In the rows, 128 means zero.
The same turns and mirrors carry the whole set onto itself, and each row onto the other rows of its family. Which rows share a family with each named row? Give them in list order.
These 40 rows form 5 families of 8 rows each.
Tulo: [116 103  81 129 113 139 124 120]
fuzu: [ 69 119 101 109 133 129 116 112]
kili: [102 119  89 139  97 136 124 115]
Risit: [110 123  88 132  96 140 123 125]
vepup: [108  99  81 131 108 132 124 117]
zenof: [135 125 108 128 117 120 119 121]
napo: [135 130 112 119 119 137 120 106]
seg: [133 127 112 128 120 130 118 122]
kune: [101 117  91 133  94 140 127 122]
boze: [ 72 128  91 112 116 105 123 108]
kasi: [ 95 143 114 110 140 114 110 100]
Pip: [100 114  81 133  97 138 122 119]
pamo: [110  99  87 133 114 129 131 123]
fakod: [133 121 113 133 121 120 119 120]
durok: [ 69 122  85 110 116 119 119 113]
Rekof: [ 95 143 120  96 134 121 127 109]
nes: [136 128 103 121 117 134 124 101]
Zule: [136 128 110 122 121 126 114 115]
Zube: [ 71 127  86 107 120 111 125 106]
Gosa: [104 122  89 136  95 136 133 114]
Puv: [ 96 136 110 108 144 108 113 101]
Zumim: [ 96 142 109 116 141 104 114 102]
kotin: [ 90 142 106 109 144 115 106 106]
Ruzo: [111 100  86 126 107 133 132 123]
Zoz: [ 93 141 109  89 137 120 124 111]
limun: [ 67 120 101 113 131 125 125 121]
tavu: [100 137 117  92 138 115 124 111]
sib: [103 102  82 128 107 137 126 125]
nup: [ 73 128  93  99 117 111 118 111]
gake: [104 143 118  97 137 121 119 107]
rem: [103 141 113 104 142 114 111 105]
big: [ 66 120  95 112 130 130 124 113]
loram: [131 127 108 125 119 141 128 103]
Komi: [ 96 138 118  96 138 121 134 110]
gop: [133 121 103 119 111 140 122 102]
leru: [131 123 110 129 112 130 112 123]
mil: [130 129 109 123 112 136 132  99]
tupo: [ 69 115 103 111 132 126 131 116]
fepip: [ 68 116  92 109 125 126 121 119]
mufib: [ 71 124  87 106 119 110 122 117]

Same family as nes: vepup, seg, kune, kasi, tavu, big, mufib
Same family as tupo: boze, pamo, fakod, Gosa, Zumim, Komi, mil
Same family as kotin: Tulo, fuzu, Risit, Zoz, nup, gop, leru
Same family as loram: kili, zenof, Rekof, Zube, Puv, Ruzo, limun

The same turns and mirrors carry the whole set onto itself, and each row onto the other rows of its family. Which rows share a family with each named row? Give them in list order.
These 25 rows form 5 families of 5 rows each.
sura: [161  94 131 118 119 149 117 130  91 122 139 107 101  94 142 127 127 125
 134 151 163 128 126 157 135 136 141 127 157 106 133 108 149 122 167 128]
gedez: [146 122 110 124 113 188 135 134  81 169 134  94 140 112 159 128 131 121
 153 159 157 131 132 184 132  97 145 132 123 117 122 118  97 115 151 110]
lemev: [132  98 102 110 127 148 148 127 119 161 130 110 144 114 144 109 138 120
 157 110 141 134 114 178 115 100 140 139 132 137 109 110 126 134 153  92]
feduk: [145  82 106 137 129 160 140 132 101 111 135 111 111 100 136 129 146 112
 134 149 177 135 116 160 142 120 152 123 155 112 130 107 135 126 154 133]
goko: [142 109 120 136 109 187 143 127  91 152 124  89 156 121 144 117 129 111
 147 177 167 135 140 157 144  98 138 134 120 112 136 128  99 111 142 120]
Poze: [131 106 123 124 131 128 146 131 125 136 142 120 143  96 151 106 117 111
 153 128 142 120 137 138 128 117 121 151 113 149 105 114 131 149 154  97]
Fuf: [142  86 135 103 114 131 136 120 119 149 129 102 153 110 130 103 129 126
 153 122 140 136 128 150 113 110 122 136 138 132 122 120 151 132 164 100]
zonu: [142 120 126 150 135 134 135 135 114 127 151 114 125  99 155 104  92 116
 140 157 157 114 142 153 140 142 138 150 116 130 105 103 129 138 167 100]
nefe: [166  86 144 131 124 159 147 150  98 138 127  99 127 138 128 129 135 102
 156 133 146 129 146 158 143  71 112 141 121 143 108 138 128 112 136 127]
Sido: [170  89 160 107  94 144 122 130  91 137 120 106 120 129 130 129 121 125
 147 127 146 128 150 151 139  98 111 135 119 131 122 131 113 121 145 122]
musum: [152  99 118 148 146 165 140 153  98 121 147  99 104 108 139 130 135 106
 147 169 163 122 125 168 140 123 147 139 159 111 119 108 154 110 149 122]
pino: [119  89 109 122 128 151 154 119 133 145 126 105 159 117 128  96 138 111
 152 127 152 140 119 150 122 108 135 143 135 131 128 119 133 133 144  98]
vura: [153 124 118 139 131 151 131 129 107 148 130 104 112 137 147  97  92 123
 139 133 148 119 130 191 137 128 151 149 119 113 110 103 113 117 153  88]
gegi: [158  98  99 128 132 155 135 138  92 129 141 113  98 101 150 135 136 121
 138 132 164 130 113 189 134 115 157 124 150 116 112  99 130 126 164 121]
bak: [165  74 133 129 112 142 143 130 103 118 111 111 121 142 121 123 127 109
 137 121 159 133 139 158 152  85 123 131 115 134 112 127 110 122 141 132]
Dup: [148 102 139 116  95 168 127 129  78 155 134  88 152 102 144 133 132 133
 154 180 158 131 145 159 130 107 131 127 138 111 130 120 119 113 158 118]
Vovo: [176  93 123 119 114 147 134 135  90 142 116 109 111 136 143 130 120 117
 142 111 146 127 136 184 143  80 128 129 110 134 100 121 103 122 150 123]
vak: [150 114 125 131 115 165 133 138  85 145 140 106 145  83 165 135 128 108
 151 174 159 122 149 142 145 100 118 136 109 137 111 125 105 133 160 130]
sapov: [149 107 129 155 130 150 135 124 116 123 123 100 119 142 129  90  91 114
 130 151 162 123 136 168 149 136 148 150 122 108 123 107 118 114 147 101]
bitu: [136  90 132 132 141 148 154 141 129 149 132 100 145 131 122 100 134 104
 166 126 137 129 128 158 124  98 120 154 134 144 110 125 148 122 140  97]
Paf: [145 109 133 154 151 150 139 145 123 133 137  98 114 136 128  95 105 106
 149 149 147 118 131 169 137 134 139 161 137 120 114 109 149 111 144  94]
kabu: [156  96 135 126 115 132 141 137 101 132 128 117 137 106 148 130 119 112
 151 137 146 118 153 140 146  93 108 141  98 153  93 124 107 140 152 120]
bap: [143 109 152 133 114 140 119 124 110 140 133  99 124 124 128  96  96 134
 145 151 150 120 139 167 130 151 136 151 136 111 123 104 128 120 155  86]
lif: [152 109 132 140 123 189 144 153  82 147 141  88 132 119 145 138 139 105
 156 180 160 127 145 162 142  91 133 139 136 120 124 129 124 103 137 126]
deda: [148 108 120 145 128 152 130 143  92 119 154 120 112  75 159 135 125 113
 141 167 168 120 137 153 146 130 136 135 132 130 109 106 124 140 169 129]

Same family as musum: nefe, bitu, Paf, lif
Same family as gegi: gedez, lemev, vura, Vovo
Same family as feduk: goko, pino, bak, sapov
Same family as Fuf: sura, Sido, Dup, bap

The same turns and mirrors carry the whole set onto itself, and each row onto the other rows of its family. Which rows share a family with each named row? Give them in list order.
These 18 rows form 3 families of 6 rows each.
R: [117 102 134 147 155 118 142 134 121 119 136 172]
U: [116 103 116 137 142  91 109 128 134 120 152 148]
K: [127 111 146 127 128 111 136  88 166 133 146 141]
X: [121  91 117 142 131  96 112 129 147 119 149 145]
Q: [113 106 128 144 156 100 137 132 124 117 130 172]
L: [144 113 155 113 138 112 154 113 132 136 139 123]
Z: [107 108 154 116 136 134 162 123 135 120 156 135]
Y: [142 126 142 108 140 113 160 121 136 133 135 125]
E: [129 142 123 153 127 103 131 133 124 130 140 145]
C: [122 106 110 143 135 101 109 126 145 117 151 141]
T: [104 103 160 114 127 130 152 119 135 134 151 135]
G: [125 143 117 151 135 112 136 136 126 127 135 152]
B: [123 106 158 129 121 111 146  93 159 136 137 139]
H: [ 94 105 156 118 138 127 155 117 136 119 153 137]
A: [119 139 117 145 132 101 128 134 125 135 140 160]
N: [150 124 145 117 137 112 160 113 142 129 141 124]
P: [114  99 127 148 159 115 137 132 129 109 133 166]
D: [120 105 150 130 123 116 145  94 168 126 149 141]

Same family as G: Z, C, N, P, D
Same family as B: U, Q, L, T, A

The same turns and mirrors carry the whole set onto itself, and each row onto the other rows of its family. Which rows share a family with each named row? Give them in list order.
These 40 rows form 10 families of 4 rows each.
nivor: [129  95 151 126 143 190 187 117 125 111 121 145 154 143 128 124 109 139
 155 146 114 120 162 155 125 129  96]
Mema: [136  92 149 135 127 178 148 128 143 121 118 131 122 112  97  91 163 133
 131 151 106 129 121 128 133 125 139]
zun: [117  83 151 144 143 149 155 122 157 129 124 122 131 159 107 124 135 146
 152 145 122 145 126 164 120 123 137]
nav: [121  98 146 116 141 172 172 136 129 121 135 119 153 141 103 121 125 161
 136 138 111 114 177 143 130 160  96]
deza: [134  85 144 136 101 166 171 114 129 123 121 153 127 100 109  98 144 143
 139 142 103 126 137 130 142 116 140]
Sep: [120  97 141 142 147 169 175 125 138 121 129 107 174 143 109 116 134 140
 146 134 122 105 175 156 132 136  97]
Zuf: [134  72 140 147 129 158 151 103 142 131 112 131 128 158 114  80 128 148
 141 146 123 135 142 151 114 141 125]
let: [104  88 166 130 124 181 166 142 145 116 121 106 168 154 107 126 106 140
 153 127 117 130 140 148 130 139 104]
dugi: [139  96 168 118 138 174 169 123 128 110 123 111 166 147 124 117 114 162
 144 143  99 113 156 139 125 141  96]
Zet: [114  66 122 132 137 154 164 121 111 125 103 131 135 165 133 116 142 131
 151 147 114 142 156 159 125 124 115]
kino: [ 99  97 170 110 110 186 156 146 126 127 110 120 161 125 107 116 126 128
 143 124 135 134 129 120 137 123 112]
Gebe: [134  74 140 139 113 164 179 102 140 123 114 142 132 137 130  94 118 146
 155 144 102 130 159 166 118 134 129]
zep: [112  90 136 145 140 174 159 129 100 108 127 116 151 145 113 145 137 140
 166 143 122 107 146 156 139 128 101]
bodi: [129 110 164 131 127 187 171 124 112 118 126 151 143 101 115 126 130 137
 147 143 129 116 140 126 144 111 103]
davov: [125  72 126 136 109 169 154 132 115 126 100 115 124 118 122 108 159 131
 162 148 108 124 136 150 142 142 141]
kamu: [125  98 154 118 141 183 158 144 129 111 113 131 170 152 114 143 130 147
 147 129 139 114 168 144 134 140 101]
sas: [124  63 138 138 127 155 156 107 154 109 116 118 117 129 127 104 138 156
 140 161 113 145 144 152 135 119 140]
Muk: [124  92 158 109 123 163 164 113 120 109 111 127 136 116 118  86 149 154
 138 154 103 125 128 130 137 105 154]
ked: [126  69 137 130 136 168 162 109 142 106 126 116 150 157 123 127 111 165
 139 145 121 129 167 145 129 141  98]
Muno: [107  95 145 103 128 175 156 132 142 128 109 130 128 128 110 110 163 125
 150 143 124 139 124 144 118 114 159]
bif: [111 111 162 103 128 181 156 132 109 133 116 124 132 100 120 105 142 143
 145 142 151 117 159 131 134 140 110]
Mezi: [104  93 142 110 140 161 170 128 128 116 120 135 118 113 102  93 161 149
 132 158 112 133 147 141 142 119 153]
Viz: [124  91 147 129 130 167 156 131 140 133 132 121 163 163  95 140 121 153
 144 123 128 122 142 137 121 151 106]
kelu: [127  74 146 142 132 151 155 124 153 116 110 125 144 163 126 118 130 154
 153 137 126 131 166 176 122 138 130]
geg: [ 97  75 158 134 115 153 163 126 155 119 118 115 145 157 113 103 120 138
 148 131 109 150 136 161 119 117 131]
kag: [114  77 133 151 141 140 172 108 144 130 117 118 148 146 116  86 145 141
 142 142 124 130 163 165 130 117 130]
kuga: [113  86 152 145 138 135 160 111 141 126 133 120 119 139 115 102 129 165
 144 149 123 134 162 169 124 133 121]
pupi: [119 105 160 115 118 179 142 143 120 118 107 137 147 107 112 126 159 138
 145 131 153 117 144 127 145 117 131]
zoge: [123  79 140 127 114 151 150 132 147 114 105 138 130 126 110 104 166 145
 139 139 117 135 145 148 137 117 165]
ver: [130  83 164 135 128 141 161 101 140 112 123 115 138 145 132  94 125 164
 146 148  99 130 147 159 115 115 127]
lan: [117  89 136 132 132 166 170 127 133 132 105 121 143 106 107  81 168 130
 139 150 127 123 143 137 152 119 147]
minog: [113 105 151  99 109 191 149 134 122 137 115 122 152 124 106 124 142 133
 154 121 146 114 137 127 119 144 125]
faken: [115  88 144 104 117 183 151 122 132 106 115 124 124  94 124 110 160 139
 135 151 125 132 141 121 138 108 136]
Kom: [121  95 139 124 146 194 164 113 125 105 126 128 160 165 105 107 121 144
 148 139 123 105 156 149 110 141 104]
ler: [118  96 148 106 122 198 154 121 117 105 124 116 154 116 122 132 128 149
 145 137 143 109 160 122 133 132  96]
nuge: [121 108 153 124 133 179 163 137 124 138 115 115 163 103 115 107 156 123
 138 132 142 112 161 126 142 127  99]
bag: [122  91 137 127 110 163 146 141 103 129 120 128 140 115 116 134 163 126
 140 127 113 123 148 122 136 120  99]
kemas: [121 119 164 120 134 194 142 126 119 115 129 130 142 114 111 114 150 125
 143 135 137 112 140 129 114 113  98]
zano: [ 92  83 158 120 104 172 160 134 138 118 108 118 142 124 102  96 138 132
 148 134 119 139 118 138 139 113 155]
kivu: [131 107 176 101 124 183 157 123 105 122 108 121 153 111 129 104 131 150
 142 143 131 115 139 115 136 123 109]

Same family as kuga: nav, bif, Mezi
Same family as zano: let, kino, geg
Same family as zoge: kamu, kelu, pupi
Same family as dugi: Muk, ver, kivu
Same family as Viz: zun, Muno, minog
Same family as davov: Zet, zep, bag

The same turns and mirrors carry the whole set onto itself, and each row onto the other rows of its family. Which rows share a family with each named row? Give them in list order.
These 36 rows form 9 families of 4 rows each.
Tos: [113 133 165 125 132 149 173 135 133 139 118 132 111 110 115  89 167 157]
Tameb: [119 115 141 137 145 164 134 126 106 112 100 129  99 148 137 114 134 120]
kopi: [125 113 150 125 143 178 144 117  96 113  93 138 112 129 127 104 131 114]
sesuk: [139 142 161 133 132 167 166 117 137 155 137 127 115 125 119 101 154 166]
vem: [115 132 157 120 140 156 162 117 127 147 125 143 106 112 102  80 173 161]
Nul: [119 119 139 123 137 149 152 114 146 143 126 150 117 126 110 101 165 173]
Ses: [142 119 155 127 130 153 159 119 147 155 131 148 129 123 116  95 170 159]
Lata: [131 104 133 118 136 161 145 119  90 121 102 134 108 150 129 110 150 118]
mik: [134 111 138 136 148 163 148 119 109 127 104 119 113 123 132  92 116 104]
rula: [120 113 153 125 139 157 154 128 157 154 138 131 116 135 126 105 164 160]
rifeb: [142 118 136 120 162 158 133 115 104 129 106 131 106 140 139 111 142 107]
tomef: [138 109 138 119 138 149 134 113 110 131 105 133 110 153 120 117 125 109]
rek: [131 107 124 138 157 159 145 110 109 132 100 121 111 146 123 108 133 110]
lesib: [145 119 143 132 136 144 142 123 106 119 103 135 101 126 128  99 123 102]
nosus: [121 131 149 138 138 143 159 117 146 142 125 146 122 106 113  81 159 162]
ruda: [126 117 149 128 147 160 147 114 149 156 144 142 107 125 117  86 169 161]
zimop: [125 124 161 132 134 154 161 120 145 142 148 120 123 119 102  95 158 158]
Lapo: [145 108 134 129 159 152 137 109 115 119  99 132  88 132 121 107 125 121]
peko: [132 123 158 125 138 171 152 129 127 149 140 151 101 104 100  96 153 166]
muv: [132 104 146 134 150 180 131 117 114 124 112 137 118 137 140 102 122 111]
Fis: [135 132 137 127 142 152 132 127 112 122 102 131 106 147 113  94 133 100]
mitem: [116 122 148 146 148 159 134 123 107 118 102 124 109 143 136 101 125 112]
mudip: [123 132 167 136 138 157 154 125 141 157 150 147 108 126 118  97 152 158]
gor: [136 113 142 143 143 154 141 121 103 132 116 127 120 136 143  84 133 101]
Buzen: [129 114 123 134 152 155 150 133  97 120 105 134 102 132 128  93 124 115]
Per: [130 100 128 114 144 169 146 122 103 123 102 128 104 141 125 114 124 120]
tonu: [132 128 142 117 161 153 138 125  92 128 105 136 111 135 134  99 132 106]
kozu: [122 122 168 119 139 164 151 125 140 158 135 133 121 122 109  78 156 162]
veb: [137 142 159 125 129 169 168 126 128 149 136 135 109 124 117 102 155 172]
Lil: [134 117 161 118 135 169 155 123 140 143 124 134 101 113 114  91 177 167]
Nop: [135 126 158 121 125 152 166 127 133 148 125 154 127 118 110  89 168 161]
toses: [142 125 131 127 142 155 129 125 118 118 104 132  99 150 119 103 140 103]
vabep: [128 122 155 123 129 157 164 129 137 130 145 130 110 117 103 101 165 167]
vig: [132 123 163 133 143 172 151 107 137 162 134 135 113 110  95 102 157 157]
mevu: [130 117 140 124 160 147 137 115 106 128 103 134 104 138 112  94 108 118]
beli: [123 135 169 130 132 158 165 114 131 146 129 141  99 118 107 110 172 161]

Same family as gor: Tos, Lata, rula
Same family as vig: Lapo, peko, mevu
Same family as Tameb: Ses, mitem, Nop
Same family as lesib: tomef, mudip, beli
Same family as ruda: vem, mik, Per

The same turns and mirrors carry the whole set onto itself, and each row onto the other rows of its family. Which rows share a family with each named row? Give them in list order.
These 30 rows form 6 families of 5 rows each.
bani: [144 113 143 158 129 112 166 129 123 103 106 113 121 107 135 132]
sek: [137 118 144 165 114 118 163 139 124 103 110 128 130 107 147 113]
pov: [138 114 118 140  94 118 131 141 118 132 128 147 126 116 125 108]
nevo: [147 140 121 124 142 121 149 115 101 138 126 124 107 128 158 129]
nis: [127 136 118 125 120 159 155 137 117 148  99 121 121 123 110 121]
Lirif: [128 129 151 157 142 138 143 103 139 113 128 117 130 133 151 117]
did: [130 106 147 159 118 118 167 123 123 114 103 132 109  98 133 122]
Leduk: [126 133 132 153 119 143 138 103 148 111 132 117 144 124 149 119]
fulup: [146 137 144 152 132 144 139 114 133 105 128 118 126 135 163 121]
fet: [137 104 132 134  97 118 137 142 116 135 113 144 132 118 122 100]
lofo: [124 118 121 122 124 160 143 141 120 145 109 119 115 129 108 107]
bala: [151 109 134 129  98 108 129 132 124 135 108 132 141 120 130 119]
ziru: [143 136 130 120 147 149 146 126 106 133 122 116  98 141 146 123]
Liku: [148 110 121 137  90 121 139 131 131 142 105 142 130 125 120 113]
Fimel: [131 108 121 127  97 118 118 116 118 142 117 140 126 130 127 113]
pebo: [141 127 140 116 140 141 151 117  93 151 123 117 108 123 145 129]
Vomak: [113 129 111 129 120 154 140 149 122 134 118 120 116 123 107 115]
mip: [130 137 117 120 135 153 147 132 138 140  97 115 121 117 109 121]
zudab: [141 123 147 148 134 149 133  96 133 114 133 112 131 129 141 128]
Vigu: [132 147 139 121 147 141 147 114  99 141 123 126 115 136 146 125]
kun: [124 118 127 126 117 158 149 139 125 150  99 108 133 112 114 119]
defi: [121 113 133 153 116 109 176 134 114 118 108 124 115 103 139 123]
tol: [141 145 140 113 144 131 155 119 113 142 117 124 112 124 159 129]
Mut: [126 140 125 121 145 135 138 135 103 134 128 119  98 138 151 125]
Gotid: [130 134 134 157 133 143 127 119 138 113 134 115 120 134 165 120]
Rep: [147 110 125 127 106 114 125 120 125 137 105 147 121 120 114 115]
susef: [126 128 155 149 123 145 141  99 146 119 127 124 132 119 158 121]
Dubo: [117 126 110 139 133 159 150 128 128 137 100 106 112 118 114 120]
Dib: [140 106 140 164 119 104 168 129 132 115 108 127 115 115 142 118]
Fosu: [134 118 129 171 118 119 160 143 125 110 119 126 113 104 151 117]

Same family as Liku: nis, Lirif, Vigu, Dib
Same family as sek: fulup, fet, lofo, ziru
Same family as bala: bani, pebo, zudab, kun
Same family as Vomak: pov, Mut, Gotid, Fosu
Same family as nevo: Leduk, Fimel, defi, Dubo

